Here are some points, one per row:
[ -6 -41   0  12 -34 -48  10  28 -18   6  35   8  20 -70 -73 -47  32  43  13  15  23 -25   0  25  21  36  12  79  25 -63   7  30 -10   8 -17]
[-21  53 -28 -15 -34  25 -36   1  39  10 -14 -40 -34  38 -30  -6 -40  23  13 -49  -1  -5 -14   2 -33 -47  48  14  -7  10 -11  29 -24  21 -48]
[ -6  -6  63 -13 -17   6 -28  11   3 -34  24 -48  -8  62   6  -9  -3  -5  16  39   7  -1 -37 -11 -18  36 -15 -12  -1  25   2 127  58  21 -39]
[  1   4   8 -47 -39 -19  39 -32  13 -22  52  15 -39 -45 -87 -74  30 -10   3  47   7  -7   6  31  -7  -3  61  43  26  12  15   8 -54  29  -5]
[-20  17  78 -24 -16 -15 -19 -37   6 -30  13  45 -27  17  31   4  41  28  13  14  33 -11  69  56  10  19 -13  -3  46 -39  33   1  -8  22   1]
[-12 -10 -39 -48 -34  26 -69   8 -23 -54 -32  28  25   7 -85 -13   2   7 -42  20 -14 -11  47  67  16 -15  10 -96 -42   6  32   6  55  35 -65]
[ 42 -26  -4  -3  31  28  22 -28  13   2  15 -40 -37   4 -44  -9  86   8  17 -74   3   4 -28  53  54  24  25  23 -14  28  33  -8  21 -12 -27]
[ 27  -1   6 -57  32  31 -50   9  13 -55 -19  38 -23  41  92  -7 -43  -5 -71   4  16  38 -14 -29 -32   1  33  28 -28 -10 -25 -24 -28 -39  20]
[ -1 -27 -10 -67 -37  -8  -7 -38  -4 -25   9  30   4  15  25 111   5 -43  70 -34 -26  15 -14  28 -18  52 -31 -20  32  38 -29   0 -16 -45  14]
[ 16  12 -13  -8   0  36  34  28 -16  22  68  11   9  24   4 -41 -24 -35   9  31 -26  35 -21 -39  52 -26  -3 -19  25  27  50  -3 -31   5   0]
[ -9  -1 -12  26 -30 127  18 -33   0  64 -28 -12   6  -9  28 -36   9 -47   9 -32 -14   3   4  18   1 -28 -23   6  18 -34 -45   0  13 -11  14]
[-22 -43 -23  11  52 -63   0 -23  27 -36 -25  62  -9   7  14 -15  19 -29  14 -58  -6  17  10 -27 -11  64  -5  37 -45 112 -33 -20  47  10 -17]
[-35  34   1   0  11  18   8 -17 -17 -11  -2 -18  38   1 -14  30 -19  19  23  72 -44 -15   1   3 -27 -30  26  36 -52  30   6 -15  19 -27 -15]
[ 17  24   5  18  24   4  56  10 -10  22  62  31  30   5 -28 -17  -2 -30 -19  -3  27  -4  58 -20 -22 -30  -7   7  14  28  15 -19 -58  11 -81]
[ 41 -27   1 -52  31 -12  40 -18  35  25 -12  13 -21 -35 -21 -21  59 -35  38 -14 -13   8  -7  27  14   6  12 -62  36  -2 -42 -14  29 -45 -45]
[-24  23 -24 -31   2 -11 -30 -17  68 -16 -40 -31  21 -29  24   0 -14 -38  18 -22  47  17 -21 -23 -14  64  20 -29 -14 -37 -56   1  -4 -11   7]
[ 48  40  17 -26  23  99  -7   2 -45   6  21  14  30   0  -9 -23 -17 -24 -13  30 -22 -94 -12  17   6 -18  14   2 -47  53  18  50 -26  88  17]
[ 19 -29  17  73 -22  -9 -41  32   5  46   5 -37 -31  -3 -19  31 -19  -7 -45  -1  34  44 -15  16   1 -58  -4 -91 -43 -22  20 -18   6  20 -92]
[-18  -5   4  21 -12  23 126 -11 -34 -15  26  15   2 -27  31 -16  34  13 -59  44 -91  47  22 -48   6  45 -17   3 -24   0 -45  31   0   4  13]
[-21   8 -20 -29   0 -20 -38 -31  97  56   3   7  59 -49  45  13  -8  12  50 -38  -3 -18 -35  13 -13  32 -65 -14  10 -10  34  -2  24  -9  34]
[ 31 -12  31  25  39 -10 -12  12 -15  -9  23  51  53  22  18 -30  85  24  35  33 -74 -17 -36 -55 -14 -32 -21  34  11 -40  -9  -8 -17  11  39]
[ 22  18 -32  -1  23  -6  42 -14  10  31 -29 -62  -9  21  -4  32  19 -42  45 -21  32   3  -3   8 -38 -48  15 -17  -2 -34 -14 -32  53 -31  52]
[ -8 -18  -6  88 -28  15 -25  12 -29 -23 -38  35  -1  -8 -36  26 -38  33 -12  -9   4  17   0  32 -39 -69 -43 -40 -45 -38  33 -24  15  19 -79]
[ 25  10  43 -14 -33 -62 -37  13 -41   9 -33   7 -30 -55 -57 -38  34   6 -19  -2   4  37  36  30  -6  46  -5  44  47 -58 -13 -12 -55  14 -34]
[-29   7 -35  -5   8   1  47  14  38 -20 -15  17 -24  -8 -21  71  -1 -11  16 -45 -48   1  -3  -6 -24 -10 -33 -42 -54 -74   4  14   6 -53  60]
[ 54   1  10  29 -25   5   4  54   6 -56 -10  30  -5   7  42 -12   9  23  60  58 -50 -22  12 -19  15 -33  -6  67  32  12 -14  -5 -37 -50   2]
[-24   1   2  75  15  67  -4 -21  14   9  -9  35  35  11 -44 -47 -20   2 -18  -2  -3 -13 -29 -39   5  10   6 -20  61  51  -2  38 -52 -12 -35]
[-39  40  17  20 -49 -33 -50  13 -46  28  28  -6 -22  -3 -16   5 -27 -16 -24  -3  10 -53 -49  -6 -29  -5  26 -31 -57 -17  -2 -33   0  74 -51]
[ 12   7  16 -12  33  -9 -22 -21 -31  49  56 -35   6  71   3  11 -21  14  22   0  22  31  26  -8  13  26  19 -18 -18  14   1 -15  30   2  -1]
[ 10  11 -42 -27  15  14 -19 -14  -5  -9 -17 -11 -20  80  34 -23 -13  -8  -3  -7   9 -53  -6   3  19 -13   9 -31  33  16 -10  17  19  28 -57]
[  4 -32  43 -32  12 -14  38 -10   8 -31 -38  -8  58 -37  84  19 -36  -6  56 -29  44  25 -35  34 -13  19  -9 -36 -25  -1 -32  19 -12   0  20]
[ 20   8  20   9  24 -14 -25 -16 -67 -10  24 -51  31 -18   3 -35 -37  29  15 -16  -5  -9 -14   7 -44  14  -3  -8 -36 -18  34 -11  39 -92  -9]
[  3 -16 -29 -12 -16 -19  34 -11   0  -4 -13  33  44  39 -17  -9  40 -17  -2   0  51   3  23   2 -37 -35 -19 -33 -23 -11 -23 -51   4 -13  39]
[ -7   3  -8   8   9 -37 -19  69 -42  11 -45  15 -26 -23  -1  31  -8 -17 -21   6  -5 -14 -23 -19  75 -49 -23 -23   6  57 -19 -43  10  11 -17]
[-54  19 -19  20 -24  61  37  -4  16 -11   2 -14  13  35 -31  60  -6 -42  -4 -16 -10  11  13   7 -28 -24  -6 -12  19   7 -83  -2 -15 -27  15]
[  1 -37   1  58 -10 -37  32  -3  -2 -22  12  27  22   1   4   0 -27  29 -27  17 -77 -20   0 -26   1  10  23 -25 127   4  -6  13 -15  37  97]
[-25  20  -5 -12  26 -41 -31 -31 -15  -4   4 -55  20  15  41  22 -17  24 -17 -19 -46  16  52 -18  -4  -8  27   8 -23  50  18  -3   4 -40 -33]
[ -6   0  -5  -3  87  24   7 -13 -22  64  20  23 -31 -16 -37 -19  -8 -34  -7  12 -12  12 -11 -53 -12 -41  15  10  29  26  30  94 -45  23  -3]
[ -1  41  41 -18 -20  -4   7  -6  57 -37 -34  25  -7  21 -44  27  -2 -24 -23 -67  -3  26  45  -7  32 -32 -19 -37   3 -12   0   5  -2 -53  32]
[ 43  24 -21  15  21   5  29  15  69 -53 -16 -12  -7  13 -15  -5  19   4 -36  -1 -42 -32 -45 -37   7   7 -10  22 -13 -31  15 -22 -14  -3  14]
[ -1 -57 -18  23  10  41   4  22  81 -43 -18 -49  65 -55 -24  17 -14 -36  80 -37  18  20  49 -38  27  61  -6 -16  18 -48  13 -18   8  67 -37]
[-21   3  -5 -21  -7 -19 -19  -4 -53  37   4 -61  26  33 -16  16 -22  91   7   6   3  -7  -7 -28   1 -29  25  17   1  43  18 -16  29 -33   9]
[  3  18  34 -27  84 -16   6 -33 -15 -13  20  26 -47   3   2   0 -12   8 -41 -25  29 -58   9  22  -9  26 -25  72  58 -23 -11   2  36  36   7]
[-15   2 -20   9  18 -13  37  48  -6  -1 -54   9   0 -15  33  28   6  75 -17  18  44 -14 -31  20 -23 -42   6  -5 -16  24 -15  12  28  28 -26]
[-21 -80  22 -62 -40 -64  -1 -12   3  72 -22  14 -15  -6  -8  -6   0 -46  43  27   3   3  11  23  72  83 127  26 -31  11  43 -37 -18  17 -37]
[ 11  18 -24  47  -5 -25  -8  78 -34 -12 -14  -9  41  14  35  49  48 -20 -46  54  74  10  25  25 -16  37   2  -3  17  40  41 -15  42  -8  20]
[-53  12 -21 -17  65   1   0  53 -47 -11   3 -44  39   9   1 -26 -10  28 -14  42   2  24  -5  38  86  -3 -25  -3 -42   9   2   2 -33 -29  16]
[ 40  -5  -1  29 -24   4 -22  59  36  35 -28  -4 -48  11   1   9  -7  57   8  16  22  -3  85 -20 -39   3   8   4 -44  25 -26  -1 -29  18  77]
[-23 -40  11  11  11  -7   3  27  12  29  42 -66 -13  13  -2   5  -4 -42 -33  31  -5 -22   5  -1  -5  10 -87  28  15   5 -42  11 -39   6  43]
[-18  32 -10  13 -51   0  16 -26 -55  46 -42  69 -21 -19  33 -20   8 -51 -21  36  15  32 -42 -35  23  41 -40  46  12 -48  -9  -6  37  15 -19]
[-14 -24  10   4 -51  27 -25 -52 -21  40 -82 -28  -7 -56 -20  57  10   7 -58  -7  49  -4 -18 -38  25 -26 -18   9 -31  -9  32 -21 -32  20 -18]
[ 68 -21 -64  38   2  15   5  15 -18 -62  32   1 -50 -31  68 -46 -16  23  22  45   7 -27   9  20   7  36 -13 -32 -28  12 -38   2 -34 -24  16]
[-23   6 -49  69  -7  62 -15  18   4   4  70  19 -72 -19  12  -1 -12  38 -39 -51  34  26 -48  24 -30 -29  30  15  14  -9   1  -8  47  18  14]
[ 26  30  19  39  24  31 -16  -5 -29 -19  40  -4  15  -6 -11  -7   5 -21 -23  40  44  20  23 -56  16 -16  30  37  19  31  58 -20  21  -8  23]
[ 21 -63 -67 -15  13 -19  43  39  -6 -26 -13   8   2  10 -57 -19 -18   8 -10 -47 -65  18  -6  19 -47 -27  40   6 -50 -59  -7  13  17  -3  76]
[-43  -5 -27 -58 -24 -38  12  37  19  45  44 -47  26  27  73  21  14  -4 -27 -41 -34  -2  22 -18   4 -46   4 -26  -2 -42 -14 -16   4 -31   0]
[-17 -31  -9 -41 -14  25 -51 -48  -8 -44  -3 -10 -11 -19  57   6  88 -10  75 -36 -11  -6 -19 -15   6  17 -29 -27  75 -15   5 -15  17  11 -25]
[-15  42  -6 -11   9 -40 -30 -45  34  40  57   1  35 -70  26  10 -34  30  35 -34  42  41 -37 -14   7  -7  11 -17  -7  -6 -49   4  22 -18  60]
[-16  33  64  -2 -24   3  -7  25  45  13 -29  19 -19  23   8  -5 -52 -33 -11  27  22 -10 -15 -20 -29 -23  -4   5 -25  25  80  -6  15 -47  49]
[ 25  37  92 -26  -9 -37 -13 -10  -6  32 -44  10 -49  -2  -1 -34 -28  70 -27  57 -19 -33  19  34 -24 119 -44  36  64  26  19 -41 -53  53  -2]
[ 36  -4  23  48 -18 -57  20 -70  12 -41   5  10 -11  32  -7  10 -25  16   3  -2 -15   4  18  65  85 -39 -20  85 -16 -47  14  -1 -22  -2  39]
There is one direction along which these points spread out most. Take the direction at right angles to it along which they spread out most. Go by this last direction. For each point below, how far along it does it lie, from 0 to 99? 50 is the average, and the first point above lies past it. One standard deviation of the points above along it is 16.
[-21 -80  22 -62 -40 -64  -1 -12   3  72 -22  14 -15  -6  -8  -6   0 -46  43  27   3   3  11  23  72  83 127  26 -31  11  43 -37 -18  17 -37] 64
[-16  33  64  -2 -24   3  -7  25  45  13 -29  19 -19  23   8  -5 -52 -33 -11  27  22 -10 -15 -20 -29 -23  -4   5 -25  25  80  -6  15 -47  49] 41
[  1 -37   1  58 -10 -37  32  -3  -2 -22  12  27  22   1   4   0 -27  29 -27  17 -77 -20   0 -26   1  10  23 -25 127   4  -6  13 -15  37  97] 72
[ 41 -27   1 -52  31 -12  40 -18  35  25 -12  13 -21 -35 -21 -21  59 -35  38 -14 -13   8  -7  27  14   6  12 -62  36  -2 -42 -14  29 -45 -45] 69
[-12 -10 -39 -48 -34  26 -69   8 -23 -54 -32  28  25   7 -85 -13   2   7 -42  20 -14 -11  47  67  16 -15  10 -96 -42   6  32   6  55  35 -65] 17
[-14 -24  10   4 -51  27 -25 -52 -21  40 -82 -28  -7 -56 -20  57  10   7 -58  -7  49  -4 -18 -38  25 -26 -18   9 -31  -9  32 -21 -32  20 -18] 32
[ 20   8  20   9  24 -14 -25 -16 -67 -10  24 -51  31 -18   3 -35 -37  29  15 -16  -5  -9 -14   7 -44  14  -3  -8 -36 -18  34 -11  39 -92  -9] 43
[-22 -43 -23  11  52 -63   0 -23  27 -36 -25  62  -9   7  14 -15  19 -29  14 -58  -6  17  10 -27 -11  64  -5  37 -45 112 -33 -20  47  10 -17] 67
[-21   8 -20 -29   0 -20 -38 -31  97  56   3   7  59 -49  45  13  -8  12  50 -38  -3 -18 -35  13 -13  32 -65 -14  10 -10  34  -2  24  -9  34] 72
[  3 -16 -29 -12 -16 -19  34 -11   0  -4 -13  33  44  39 -17  -9  40 -17  -2   0  51   3  23   2 -37 -35 -19 -33 -23 -11 -23 -51   4 -13  39] 51
[ 48  40  17 -26  23  99  -7   2 -45   6  21  14  30   0  -9 -23 -17 -24 -13  30 -22 -94 -12  17   6 -18  14   2 -47  53  18  50 -26  88  17] 31
[ 36  -4  23  48 -18 -57  20 -70  12 -41   5  10 -11  32  -7  10 -25  16   3  -2 -15   4  18  65  85 -39 -20  85 -16 -47  14  -1 -22  -2  39] 64
[-15   2 -20   9  18 -13  37  48  -6  -1 -54   9   0 -15  33  28   6  75 -17  18  44 -14 -31  20 -23 -42   6  -5 -16  24 -15  12  28  28 -26] 34
[ 40  -5  -1  29 -24   4 -22  59  36  35 -28  -4 -48  11   1   9  -7  57   8  16  22  -3  85 -20 -39   3   8   4 -44  25 -26  -1 -29  18  77] 46
